The rows below come in pairs that one turn or mirror swaps. Which row does each named row swap with?
The rows were stretched afterwards, more along some directions than others.
K264: [  5.7   7.2  -4.1  -0.5 -33.4 -12.5   3.5  -6.0   0.9 -14.1 -17.0  -9.6
  11.7 -13.1   7.5 -10.3 -12.7 -15.8  10.2  16.5  -3.2   5.4  27.6  -1.9
  -0.1]
K754: [ -3.9  12.5   6.4 -16.7   7.9  14.3  -8.9  19.9  21.5   0.7  -9.6   1.1
 -13.0 -11.2 -29.2   3.5  13.3 -47.9 -20.4   1.9  43.3 -29.5 -16.5  -5.4
 -18.3]
K572: [ -6.1  26.2  25.3   3.5  -2.8  27.2  40.8 -16.6  14.4 -10.7  22.9 -11.1
  -4.7  27.2 -36.9 -18.0  17.2 -10.5  24.4 -23.6  10.8 -11.2  -0.9  30.0
  26.7]
K709: [ -8.7  25.9   7.8   5.2 -12.9  13.3  15.1  -9.9  20.2   9.9  -1.3  -5.6
  -1.3 -41.4 -33.1  15.2  14.3  10.0  -0.8  33.1  12.6 -14.4  39.4  -5.2
   5.6]
K106: [-19.9  33.0  15.8  -1.8  10.8  14.3  13.6 -16.7  11.7 -18.2   1.5 -12.4
 -15.3  -9.2 -33.5  13.6 -20.3  -4.5  14.9   9.6  27.5  -9.1 -11.3  -8.6
   9.7]
K365: [-20.3  -7.4 -23.0  -2.3  -1.5 -33.3   4.8  -0.8  17.3   6.9   2.9  11.1
 -11.9  18.3   0.6  32.1  -9.2  34.8   2.6  23.3  19.3 -16.0   5.8 -18.9
   2.4]
K647: [ -3.5 -10.9  19.9  -7.1   1.6  13.0  -6.7 -23.1 -13.7  -3.8  29.0  -5.7
 -35.5   6.1 -16.2  -4.4 -11.5 -16.2 -25.2  12.6  10.1 -12.9  -5.9   2.8
  -0.4]
K325: [ -5.3  -5.5 -10.2  -6.0  -3.9 -13.7  15.0 -19.0  33.0 -16.5 -22.0  -0.6
 -10.5 -37.8 -17.6  31.6 -21.5 -14.2  35.3  14.9  24.8   3.0  -2.9  -7.1
  -1.3]
K136: [  9.7  11.6   2.5  -6.6 -17.9 -30.5 -16.5 -16.1   6.9 -10.1   0.2 -19.1
 -11.2 -29.1 -42.8  24.7 -61.0 -25.0 -12.3  16.7   6.1   8.5   6.2 -12.2
  -3.7]
K750: [ -6.9  -6.7  12.0  20.7 -11.3  18.2  24.8 -13.9  -6.5  -8.3  22.5 -19.3
 -40.5  -2.5   2.5 -13.7  14.2  -0.2  29.3 -14.1 -22.5 -13.3 -13.7  19.0
   8.5]
K928: [  4.4  26.2 -25.5  -3.1 -15.6  25.9  16.1   0.8   2.5 -24.7  -8.5  -8.3
   8.5  -4.6 -28.8 -15.0  -7.0 -24.9  28.0   3.6  16.0 -15.5  21.8  25.8
  -4.8]
K734: [ -1.9  31.4 -20.1  16.4 -18.7  -0.5  -1.3   9.2  26.0 -51.4  -9.9 -19.9
   9.5 -26.1 -13.5   2.0  -5.4 -16.9  -0.7   6.7   2.4  -5.0   1.0   9.3
 -13.0]
K746: [ 26.0   3.2   5.0  -1.6 -12.5  12.1  45.7 -26.0  34.8  -0.7 -21.1  -7.8
  15.2 -14.4 -32.3  -2.2 -21.2 -41.8  31.2  -4.6  13.7  11.7  -7.7  10.2
   8.0]
K532: [ 12.9   3.3   2.5   1.3  -1.1 -27.5 -37.3  18.6  -1.8  -5.4 -14.8  -7.7
  15.6 -18.1   5.0   7.6  -9.8  -7.4 -25.9  17.0  -7.7  16.9  13.8   6.5
 -24.0]
K660: [ -1.2  24.9   5.6  -0.1 -17.0  15.1   5.7   7.7 -20.5  -2.5   6.9 -10.7
  26.0 -33.7   1.0  -0.6   4.8  16.8   0.2   1.9   3.6  -2.6   5.7   3.2
  -9.6]
K984: [-23.4  -3.9  -7.3  -1.3   0.5 -13.0   7.4  17.2   6.6  15.6  -9.6  -1.1
  -7.3  -8.0 -18.0  14.7  -8.5   2.1  26.9   8.5  14.3  14.9 -22.4 -28.8
   0.8]
K800: [  8.7  27.3  11.4   4.8 -17.1  16.7  -6.4  16.2  30.1  -1.9  -3.1  -6.3
 -20.5 -25.2  -9.1 -19.9  15.7 -21.7   6.2   4.0  23.9  -2.0 -19.5  -6.1
 -17.2]
K244: [  3.7  -8.9 -20.0   6.2   4.6 -22.9   2.3 -32.9  13.6 -27.4   0.8 -15.3
 -44.3 -15.9 -15.4  27.2 -21.6   0.5  21.6 -17.2  -9.8  -4.8 -11.4   4.4
  26.5]
K446: [ -1.6  19.7  -4.2  22.3 -17.3  -0.9   8.4   6.2   4.1  12.4  -2.5   7.1
 -25.1  -9.5   5.3  -9.1  21.2  -0.8  24.3  -9.7  19.0  -1.2 -18.9  16.8
   1.1]
K35: [ 14.4 -31.1   2.4 -18.5 -17.9   4.7  16.7 -14.7 -10.6  21.8   0.1  17.2
  11.9  11.2   4.4 -10.5  -1.2 -17.4   1.4 -14.4   1.5 -17.2  17.7  27.2
  -7.1]
K133: [ 10.5  -8.2  -7.9  -8.6  -0.7 -37.5 -12.4 -14.0  15.1 -31.1  -4.4  11.2
 -10.0   8.6   8.6   5.5 -22.7  10.2  23.9  -9.3  23.4  27.7   4.7  16.6
  16.9]
K354: [-10.1 -25.5  -2.9   7.2 -13.9   4.2  -3.9  10.5  19.8  -7.2  -2.8   6.0
 -34.7  30.7   7.1 -23.7  13.8 -16.7 -19.1  -9.2  16.0  -9.6  -4.9  21.9
 -22.9]
K79: [  2.3  18.9   1.3   9.3   1.2  10.1  22.9   6.7   4.8  -5.1  -7.3  -7.8
   4.2 -20.4 -21.3  10.4  23.6   0.9   1.8  26.2  10.3 -12.2  42.0  23.5
  -9.6]
K69: [ 21.3  -4.4  18.9  -4.5 -17.0 -11.2  22.8  -2.3  20.1  20.4  -8.6   5.5
  -0.4 -25.9  -7.6   4.4   0.7 -10.7  41.7 -25.8  -7.7  13.9  -3.7  10.8
   8.7]
K402: [ 22.3  18.8  14.2 -25.8   7.3   0.6 -25.4   6.4  12.2 -25.9  -6.2  -9.2
  -5.6  -4.8  -5.2  -5.4  -8.7 -33.6  -1.9  -3.4  27.5 -11.0   8.0   6.4
 -36.0]
K421: [ 11.5 -22.4   8.1 -12.2  -7.2   2.8   5.5 -18.9 -28.7  20.3  -9.1  -7.6
 -21.6   8.7  -3.6 -16.8  -3.4 -35.6   1.8  12.0   2.9 -19.0  14.8  27.0
  -1.2]
K508: [  2.9  -6.8 -24.3   6.4 -23.7 -10.2  -0.6  -9.4  16.5  -2.4 -19.3 -10.8
  -9.7  -0.8   0.5   1.0  -8.5 -25.9  -0.8  -1.8 -12.8 -13.4  -5.0  -5.6
  15.5]
K545: [-18.0  15.0  23.9 -16.4  11.0   7.2  26.0 -20.7  -8.8  -2.9  10.2 -11.9
  -6.8   2.8 -29.3  12.3   0.6   5.5  19.8   2.3  18.7  -6.0   3.2   7.6
   9.4]
K129: [-12.5   9.9   5.7  -4.1 -19.3 -12.6  -2.0  23.1   9.4  29.8 -14.5  11.4
   6.9  13.4  13.4  -9.0  11.8   3.0  13.0  -3.2  28.9   9.9 -13.3   0.3
  -8.6]
K435: [  4.2  -9.7  18.7   2.4   8.1   1.9 -14.9   2.2 -12.7  12.2  -8.3  16.8
 -16.9  -2.7  19.2  -1.8   8.0 -20.2  -9.5  -2.7  39.9  15.9 -24.0  15.7
   0.7]
K518: [ -4.4   5.0  20.2  18.2 -32.1 -11.5   7.2  -2.0  13.1  26.2  13.6   0.0
 -27.5  11.5  -8.2 -11.0  -2.0 -14.0  -6.8 -16.0  13.1  -3.0 -10.2   9.2
   1.8]
K721: [  0.9  10.2  -2.1 -12.6  -4.1   8.7  -2.3  10.9  23.5  -8.2  -3.9 -20.1
 -10.1  17.1 -28.5 -10.7  31.3  -5.9  11.5  19.2  -5.6 -27.7   8.8 -13.9
 -10.7]
K138: [  3.3  -4.2  -6.4   0.7   3.5 -14.0 -58.0   4.8   1.2  -4.8 -12.0   8.8
 -10.5 -20.3  18.2  -5.5  -3.5  -2.9  -6.2   1.3   1.4  20.6  -1.5   6.2
 -11.7]
K888: [-21.1   2.1   3.5   1.3  -3.2  -4.4 -10.4  12.1 -28.8   4.0  26.1 -15.8
 -29.3 -29.3 -16.1  19.7 -10.6  -1.9   5.8 -13.4 -26.1 -13.4 -10.1 -10.2
   0.7]
K97: [  5.7 -12.1  15.6  -0.1 -10.4  -4.5   8.5 -10.4  38.2   4.6   7.9   2.2
 -25.1  17.9 -10.0  -4.8   4.1 -11.4 -19.6   2.3  36.7 -18.2 -20.9   7.5
  -4.7]
K622: [  6.7   2.1  17.4   4.4 -14.5  18.4  -6.3  -3.5  10.0  24.5 -29.3  -2.6
 -29.2  -8.9 -19.1 -23.5  -5.9 -36.0  -3.3   5.3  15.5   2.7 -18.6  -8.3
  -0.2]
K745: [-10.1  -1.5   1.1  -1.0 -20.6  16.0   8.5 -20.5 -29.6  11.6  15.6 -14.9
  -9.3  -6.4 -27.9  -7.6 -27.5  28.1  -1.7   2.0 -26.2 -11.3  12.6  -3.7
   9.9]
K868: [ 16.2   3.6  29.1 -20.5 -17.2 -15.7 -19.6  -2.7  13.7   4.9   9.4  -6.8
  -8.8   5.8 -21.5  -2.9 -28.4 -33.1 -27.4  -8.0  27.0  -3.3  16.8   5.9
 -21.4]
K246: [ 10.1  -3.4  17.6 -16.6  -4.4  -4.1 -28.0  17.2  15.5  12.1  -0.5  -7.4
  -1.0 -15.9 -11.3  -9.3  -1.1 -30.4 -29.2  -7.5   2.8 -12.8  14.0  -8.8
 -27.9]
K475: [ -5.8  27.1  -4.1  -9.4  20.4   3.9  -1.9  -3.3  18.2 -37.9 -22.5 -23.4
   3.3 -11.4 -13.2   9.0   3.2 -19.0  26.8  16.4  -2.3  -9.5 -11.0 -20.9
  -7.3]
K881: [-10.2  12.5 -31.5   1.9  -6.6   1.5  13.8  10.1  11.9 -21.3   5.0   2.9
  -0.5 -34.2 -21.4  21.7   3.3  -6.4  46.8 -17.4  19.5  -2.3  13.0  27.5
  -4.4]
K805: [ -2.4   9.2  17.2  -6.7 -28.6  -6.7  21.5  23.3  16.5  35.0  14.0   8.8
   9.0  27.6  -3.8   4.0   5.7   4.2   3.0  12.6  12.7  -8.9  32.0  -3.2
   8.7]
K470: [ 12.6  19.6  18.4 -11.3  27.8   0.2 -27.2  -3.7   7.2  -9.6 -10.6 -10.5
  18.6 -26.1 -28.2   3.6  -1.5 -16.7 -19.8  13.6  15.2  26.4  10.1   9.7
 -12.6]
K105: [-17.1   0.9 -13.4 -27.8  18.3  18.1  -2.3 -12.5 -22.0 -29.9  -6.2 -23.4
  10.5 -15.2 -35.1   4.2 -21.1 -20.5  -2.3  17.3  11.9 -20.9  -4.5 -19.5
 -31.9]
K484: [ -2.4 -15.6  14.9  -4.0  -3.1 -21.6 -11.3 -14.5  12.5  10.5   6.1 -20.6
 -59.6   0.1 -34.8  20.8   1.6 -11.7 -17.1  33.5   0.1 -26.3   7.0 -27.4
 -12.4]
K316: [ 16.3 -26.3 -28.4  -2.2 -21.0   0.7  21.9 -28.1 -14.2  -3.8   5.1   0.9
  13.7   1.8   1.9  -7.3 -38.1   0.0  21.4 -18.5 -12.9   2.5   5.2  26.0
  -8.7]
K13: [-25.8  18.5 -13.7   5.1 -18.8   2.2  -4.8  14.2   0.5   7.4   2.5   8.2
   4.9  14.3   7.9  -5.3 -14.7  22.4   6.0   3.2  18.4  -8.8  -6.9  -5.4
  -3.2]
K659: [ 17.0  13.4   6.9  -6.1 -19.2 -24.6  13.7   0.0  14.9  16.4  -6.0 -15.2
  -9.7 -27.9 -22.9   6.4  -9.0   9.3  31.8   1.1   4.3   1.4   8.3   8.7
   5.6]
K625: [  0.8   2.6  -5.7 -19.4  -6.6 -18.6 -22.2  -5.2  12.8 -19.2  -5.4 -11.5
  17.9 -35.8 -34.3  28.3 -35.8 -48.9 -17.5   7.6  17.0   1.1   4.9  -3.5
 -19.2]
K461: [-10.3 -19.4 -41.3 -15.3 -10.5 -15.8  -9.0  -7.7   1.4 -26.6  -5.2   7.5
  20.3 -11.1  13.2  14.0 -28.3  20.7  29.7  -1.3   0.6  -0.4   4.5   7.4
 -12.7]
K303: [ -8.3 -10.6  19.5   3.4  -2.6  10.7  14.0  16.3   3.5  30.4  15.7   2.4
 -23.4   2.7  -8.7  -6.7  24.2  -8.8  12.1 -14.4  -9.0  -9.5  22.6   8.3
  11.5]
K279: [-11.4  -7.2 -10.7  19.7   2.6 -22.3  -2.6 -16.0   6.1 -39.3  13.5  -3.2
 -34.0  -1.3 -10.9  25.8 -22.6  -2.4  -8.4   4.2   9.3   4.5  -4.9  19.7
  11.5]
K436: [-14.2   0.3  29.0   8.1 -13.7  -6.4  19.7  -5.7  22.0 -14.1  15.9 -28.9
 -26.0  -5.5 -35.0   7.0  -8.9  -1.2  -0.8  -2.4 -26.7   6.8   0.4  -6.1
   8.3]
K806: [  0.3  18.8  18.5   0.0 -29.8  19.8  31.3  20.8  13.1  20.3  13.1   1.6
   3.7  24.2 -11.8 -23.2  20.4 -11.8  31.9 -18.8   9.6  -3.9  30.9  26.0
  12.1]
K207: [  3.3  -9.8  19.9 -15.8  -3.5  -8.1   9.2  -9.8  34.8  17.2  -3.7   0.1
  -5.2   2.5 -18.4  11.7   1.8 -32.6  20.0   3.6  24.1 -10.8  -4.6  -3.2
  15.4]
K570: [ -3.3 -10.7 -22.2  -5.8 -15.5  -6.8   4.7  -6.2   2.7  -0.4  17.0  -0.8
 -18.0 -20.4   4.2  10.8   2.8  20.6  39.8 -15.3   8.7 -32.1  15.6  15.8
 -16.2]
K651: [ -7.4  16.5  -2.1  19.6 -17.4  14.2   6.2  17.6 -10.9  34.8  -7.4  -2.0
   9.8 -31.8  -5.2  -6.4  26.1   2.8  -7.6  25.0  -0.2   3.7  39.0  10.8
 -17.1]
K922: [ -0.7  22.7  25.0  -8.0   6.2   6.9  16.3 -30.3  -4.0 -11.0  13.5 -14.8
   4.0   3.5 -38.0   5.7  -6.1 -14.3  -7.7   9.5   8.2  -8.7  -8.8   4.8
  20.9]

K659 pairs with K421
K470 pairs with K651
K106 pairs with K13
K984 pairs with K105
K436 pairs with K354
K97 pairs with K750
K35 pairs with K69
K754 pairs with K888
K928 pairs with K136
K475 pairs with K365
K133 pairs with K264
K325 pairs with K461
K746 pairs with K316
K484 pairs with K721

